One turn sends every row of this set to another row. A few are shown first. Where does it send the rows asked after them?
Z43: [  4  -9  -2  12  -6  -7  -1   4  -8  -4 -25   4  15  -5  13 -13   5 -16
   6   8   8  -2 -10  -8  11   0   2   1  -1   6   7  10  -2  11 -10   4
  -8   8  -5   4  -7   9  -1 -20  15   8 -14   9  -8 -10  -9   4   2   8
  12  -3   5 -10   6   5  18  -7 -13  -8   9]
Z871: [  4   5  -1  -6  -8  13   4  -8  10 -10   1   4   9 -12 -10   0  10   5
   5  -8  -9  -5 -15   6   9  13   0   1   4  13   2   0   5   4  -1   8
  -2   8   4  17   7   5  -8  14   5   4  15  16  -1 -31 -23 -17  19   4
  -2 -12  15   9   2  10  -2  -5 -21  -5  12]
Z399: [ 12  -2  -1   6 -21 -15  -4   4  -9 -11 -16  23  12  -5   4 -12   2 -12
  -1   8   8  15   2 -13  11   1  11  -2   2  13   5   6  -3   2 -16   4
   0  -1  -6  -1  -1  -6 -12   4  14   0  -2  15  -3  -8  -5   7  -2  15
   2   5  11  -4  -4   2   0   6  -9 -12   3]
Z569: [  9   6  -6  -1  -7   2  -2  -9   5  -5  20   3   1 -11  12  -8   2   7
   4   0  -4   3  -9  -1 -14   2 -12  -3   6   4 -17   1   6 -10   2   2
 -10 -22  -2   3  -1   7   0   1   5   7  -8  14  -8  -4  -2   3   3   8
  14  -5  -2 -39   1   1  -8 -10  -6   2  -9]
Z705: [ 14   2  -5   5   2   0   2 -18   6   0   9  -9   2 -11  -5 -13   1   1
  -3   1  -4  -5 -15  -3  -8  -4 -10  -4   5  20 -25   3  16 -25   3  10
  -6  -6  -1   7   1  -2   1   0  21   5 -12  16 -10   0  -9  13   0   7
   3  -4   5 -14   1   5   1  -7   4   5  -6]
Z827: [-18   4  -6 -14 -12   3  -8   2 -10  -8 -10  14   6 -15   5  12   2   7
 -14  11   8  -2 -15  -2   6  -1  -7  11 -12   0   5  -4  -8  -9   2  11
  11  -2 -10  -3   2  12   1  -9   4  -4 -22  16 -14   8  -2  -4  -4  -3
   5 -19  -3   4  -3 -10  10   4 -16   4  -4]
Z375: [ -1  -4   1  -3  14   8   8  -4  -7  12  -3  -7   9 -12  -5  -5   0  16
   1 -12   3   2  -7 -17  -2  -5 -18 -12   5  -6   5   6  -3  -9 -10   5
   6  13  13  10  10  10   2  19   2  -2   2   2  -8 -22   3 -10  14   7
  -7 -20   2   7   0   2 -13  -7   0 -20   0]
Z773: [  6 -11   7  -2   2   2   2 -12 -18  17   2  -1  15 -12 -15  -8   0  -3
   8  -5  22  -8  -2  10   0   6 -20   6   4  21   9 -10  23  -8  15   0
  -8   5   1   7   2  -3  -9  -8  14  -8  10  18  -9   1  -6   4   2   2
  -6  12   6   6   1  -6   5 -12   0   2  -4]
Z257: [  3  -7   7  -1  -8 -10 -10   9  -5   8  16  -6  11 -12  14  -1  11 -17
  13  -6   5  -8  -2  10 -12   5  -1  10  -3   5 -11   2 -14   5 -19 -11
  12   9  -6 -10   0   3  -6  -7  11   6  10   9   6 -16  -4   3   3  11
  -3  -1 -10  -5   8   9 -11  -3   0   4   0]
Z175: [  0   6  -6   5   5  -2   1  13   4  -2 -31   6  13  -8   1  -7   7   4
  -6  -2 -31  -1  -7   3  13  -1  -8  -6   3  -1  18  -5  10  -8 -10   1
   1   8   8   2   1   8   2  -1   6  -9   3   9  -4 -18   1   0   5   2
   6  -9  -3   6 -16  -7  -3  -2  -7   0  -7]
Z581: [ 17  10  -5   2 -20  -7   8 -11   0  -6  16  -7   1 -11  -2 -13   8  -1
  -5   7   5   3 -25   0   3  -6  -4 -13  13   3 -22   2  11  -5   8   1
   3  -5  -9   3  -8   5   9  -3  -6  -6  -3   4   9  -2  -8   0   4   1
  -9  -1  -5 -23   9  -4   4   2   3   8   6]
Z294: [  2  -6 -13   2 -16  -4   2 -18  -1 -11  19 -10  13  -8  -7  -8  -3  -3
  -3  11  -3   7 -19 -10   7   1  -8 -20  16   6 -12  14   2  -1  10   9
  -1   1  -3   2   1   6   3 -11  12  -1   8   7  -3  -9  -8  12  -2  -5
   0  -7   8 -16  15 -12   2 -12   7   7   6]
Z666: [-11  -3  -9  -6 -13   0  -2  -3 -17  -7 -15  25   2 -10   4   0   2  10
  -5   4   5  -4  -9   1  -4   1  -7  -1   3   4   2  -3 -13 -13   8   1
   6 -11 -21   4   4  10  -1   3   5 -12 -11  12  -6  14  -3  -1  -9   3
   2 -20   2  14   5   1  12  15 -19   7  10]
Z49: [ -2 -15  -1  -8  -5   2   1  -6 -15   6   8  -1  29 -15  -7   4   0  -6
  11   1  12  -7  -3   4   9   8 -19   3   7  15  14  -3   5   2  16   4
  -7  -6   4   4  -1  -1 -15 -11   1  -8  18  14 -16  -7  -7   2   0  -2
   0  12   4  -2   7 -24   1 -15  -1  -8 -11]
Z646: [ -3  -4  -2 -13 -13   5  -4  -7 -23 -10  -7  12   5 -14   9  -3  -3  16
   6  -6   0  -5  -4   5 -16   3 -10   1  -1   4  -4   9 -15  -6  12   1
  20  -2 -11   8   3   4 -11  -3  16 -14   1  14  -9   7 -11  -4  -6  10
  -4 -15  -2   7  11  17   7  15 -17  -1   3]
Z592: [  0  -3   7   2   2 -23  -3   4   0   4  14 -13  21 -16   1  11  19 -13
   2  -3  25  -4  -6   2   3  -3  -1  -3  -7   6  -7   3  -2  -6 -26  -2
   9  -3  -1  -4  -3   1   6   7  -3   7  -8  12  -1 -21  -2  -5   0   8
  -1 -11  -4   0   6   1  -2   0   1  -6   0]
Z740: [-14  -1  -8 -26  -3   3   4   2  -1  -1  16   6  12 -15   5  -5  15 -12
   2   0  -9  11 -14  -6   0 -12  -4  -9  -7 -12  23  -2   0   0  11   5
  -9   0   0   9   7   4 -10   6   2   8 -14  13   4 -15  -7  -5  17   6
   6  -6 -11   3  -6  -5 -14  11 -12  -8  21]
Z911: [ -3  -2 -19  -3 -18  10   4  -9   2   9  -7  11   2  -8  -2  -5  19   4
   7 -10  -6 -11 -19   5  -7  -9  -2   2   0  -1   0  -5   9   2   4   9
  -6   2   7  13   3  -1  -5   4   9   2  10  16   5 -29 -19 -21  13   8
   3 -11  18  11   0   9  -4   3 -11  -7  19]
Z291: [  9  -3   4  -1 -13   2   1 -16 -21   7   9  -3   5 -13 -17  -8   7  -3
   2  -5  35   0  -4   1   7   5 -11   2  -1   8  11  -3  26   0  20 -10
  -3   9  -4   2   0  -3  -4   1   0 -16   4  12  -3  -1  -3  -8   3   7
 -14   5   3 -10  -1  -1   1  -8 -15   6   4]
Z821: [  3  -1   9 -15 -15  -9  -9  -5 -21 -11   6   3   7  -8  -1   6   2  23
  -2 -13   3  -1  -7   3  -3  13 -15   8   2  -2  -3   9  -8  -1   1   4
  35  -1   0  10   2   0  -6  -3  10  -3   4  10  -8   2   1  -3   3   2
 -10 -14   7  13  13  11   1   8  -8   1   2]
Z473: [-16  -5  11  -8  -4   8 -15   9  -4  -7  -1  -5  22  -8   4   5  -5   5
 -17   1   5  -7 -18   9  10   4 -21  14  -3  -3   3  -1  -9  -6   5  11
  16   1  -2   7   2  16   3 -13   5  -1 -12  14  -4   4  -4  -1  -4  -3
   5 -26  -8   7   1 -11   7   5  -8   1  -2]
Z446: [  7   2  -6 -10   2   1   9  -3 -13  16  -2  -5  13 -13  -8 -15   2  10
  12  -5 -12  -5  -3  -6 -14 -19  -5 -12  -5  -4   4   7  -8  -3 -13 -12
   7   5  12  -3   8   8  11   9   1  -2   4  -1  -1 -11  -5 -13   8   9
 -18 -10  -6  16 -11   7  -6   4  -1   0   6]
Z87: [ -8  14 -13  -1  -4   7  -1   3  10 -13 -19   7  10  -3   5   2  -1   4
  -4   3 -14  11  -8  -3   8  -8  -3 -14   0  -2  18  -3 -16 -14  -2 -12
  -2   2   8  -2   5  12  -8   9   4 -20   5  15 -10 -17  -1  -3   5   7
  -9   1  -1   0 -15  -4 -17   2  -8   1   3]
Z931: [  4 -11  -8  -4 -12  -1  -4   0  -8  12  -5   1   8  -5 -12 -11   8 -15
  -1   2  14 -11  -5  20   2   5 -15   2   8   9   8  -7   0  -6  23 -13
  -9 -16   6   1 -10 -11 -13  -9 -14  -7 -13  -4 -16  -2  -1  -8  -4   4
  -2  10 -10  -6  -5  -3  -5   0  -7  -1   0]
Z873: [ -7   0 -11 -12  -5   8   7  -2  -4  11   0  16  -6  -7   3  -8  24  -5
   2  -7  -3  -1 -23  -1  -8 -13  -4   5  -7  -9   5  -7  11  -2  10   7
  -6   1   2  15   7   1 -11   7   4   5 -11  12   4 -23  -3 -10  19   7
   8  -4  -1   7  -7   5  -7  12  -5  -7  28]
Z195: [  6  -5   7   8 -12  -5 -12   7  -1  -2   3  17   4  -2   8 -11  -3 -13
   2  -1  13   6   4   3  -5   9   1   4  14  10  -4  -7 -22  -7  -9 -10
   0   5 -10  -3   7  -2 -18   6  18  -3  10  12   5  -9  -2  10   4  15
  -6   7   2  -4   7   8 -16   8  -1  -5  13]
Z99: [  3 -13  -8  -3 -17   7  -9 -12 -13   7   4  -6   7  -8  -7 -11   8  -8
   5  -9  22  -5   0   5  -2   4 -15   3  -3   5  11   3  13  -3  20 -17
  -9 -11   3   1  -8  -6 -10   0  -5  -8  -7   7 -14  -2  -4 -11  -5  16
  -1  -4   0 -15  -7   2 -10 -13 -24   4  -7]
Z286: [ -1   1  -4   4  10   2   5   7  -3   7 -17  -2   1 -13  -1  -3   4  13
  -5  -3 -10  -6 -11  -4  10   6 -12  -9  13 -13  17  -7   4  -1  -5  10
   4  29   8   2   8   9   7  -9   6  -4   0  -3  -3 -21   5  -7  21  -7
  -2 -11   0  -3   7  -6  -5  -9  -2 -11   5]
Z903: [-11  -2   0 -28   3  -2   0   3   9  -2  14  -2  15 -10  -5  -8   9 -13
   1   0 -22   8  -8   4   5   3  -9  -8   2   4  26  -7  -6  -3   1   1
 -10  -2   4  11   1   7  -7   0   8  20 -12  13  -4  -9 -14   2  19   4
   4  -5  -1  20  -4   1 -12  -5 -13   2   9]
Z249: [  7  -3   1  -8  -1  -1   1   1 -12   2   6  10  17 -16  -9   6   7  -8
   3   5   9 -10  -4  10   9  18 -11  10   5  13  12  -5   2  -1  17  -1
  -6 -13   2   3   3 -10 -18  -2 -15  -8  -3   0 -21  -7   7  -1   4  -5
   3  16 -11 -12  -1 -18   0  -5  -8  -9  -3]
Z230: [ 12   5   1  -3   6  -5   2  -8  -2  -9  19  11   4 -16  -7  -7  -2   1
  -3  13 -11   8  -7   1  -4  12  -5  -3   5  15 -15   9  15  -8   2  11
  -6  -7  -2   2  12  -2  -2   0  15   7  -6  10 -14  -9   5  13   0  -8
  14   1  -9 -27  -3  -3   4  -3   5   4   1]
Z250: [ -5  -7   5  15  13 -11   1   2   5   0  -7 -10  15  -8   5   2   6 -12
  -4   3  32  -8 -11   1   8  -1  -6  -8   4   4   2  -1  -8 -10 -10   2
 -13   5  -4   6   0   7   5  -3   8   5 -22  12  -8 -16  -4  -1   5   6
   6 -10   0  -7  16   5  11  -2  -3 -13  18]
Z648: [  2  13  -6  -4   3   7   3  -4  -4   1  -5   6  -2  -5   4  -7   3   9
  10  -2 -15  -3  -8  -4 -10  -3  -2   1  -6  -3  10  -1 -19  -7  -5 -24
  -2   5   3  -5  13  16  -1   6   3  -7   2   1  -8  -9   8  -1  16   6
 -16   2  -5   3 -12   6  -9  -3 -11  15  20]
Z959: [ -2  -1  14  -8  -2  -7 -17   3  -7  -7  10  -4  18 -12  -6   6  -7  21
 -15  -8   6 -12  -2  14   1   9 -18  10   5  -3   4  -6  -6 -12  -1  11
  22   0   5   5  10  -3   4  -8  13   3  -6  14  -1   5  -2  -5   3  -2
  -5 -20   0   9  10  -1   1  12  -6  -4   3]
Z372: [  1   9   6 -20  -1   4   2   0  13  -8   6  -2   8 -11 -17  -3   5  -6
  -1   4 -14   3 -14  13  13  14  -2  -6   7  15  13  -8  -4   1  -1   5
  -2  15   6  11   3   5  -7   1   8  10   0  13  -6 -18 -23  -9  25  -3
 -10   1   2  19   3  11  -4  -4 -12   2  11]
Z869: [ -1  -2  -8  -5 -17  -9   2  -3   3  -1  11   6   6  -2  -6 -14  -3  -4
  -6  14  -2  17 -18  12  -3  -5 -15 -19  22   4 -16   0  -2  -2   7   2
  -3 -17   2   4  -9   7   2 -11   3   2   1   7  -3  -7  -6   3  -7  -6
   5   3  -4 -16   4  -3  -3   2  20   5   2]

Z291 -> Z99
Z399 -> Z43
Where do these go?
Z87 -> Z175
Z827 -> Z473
Z230 -> Z294
Z871 -> Z911

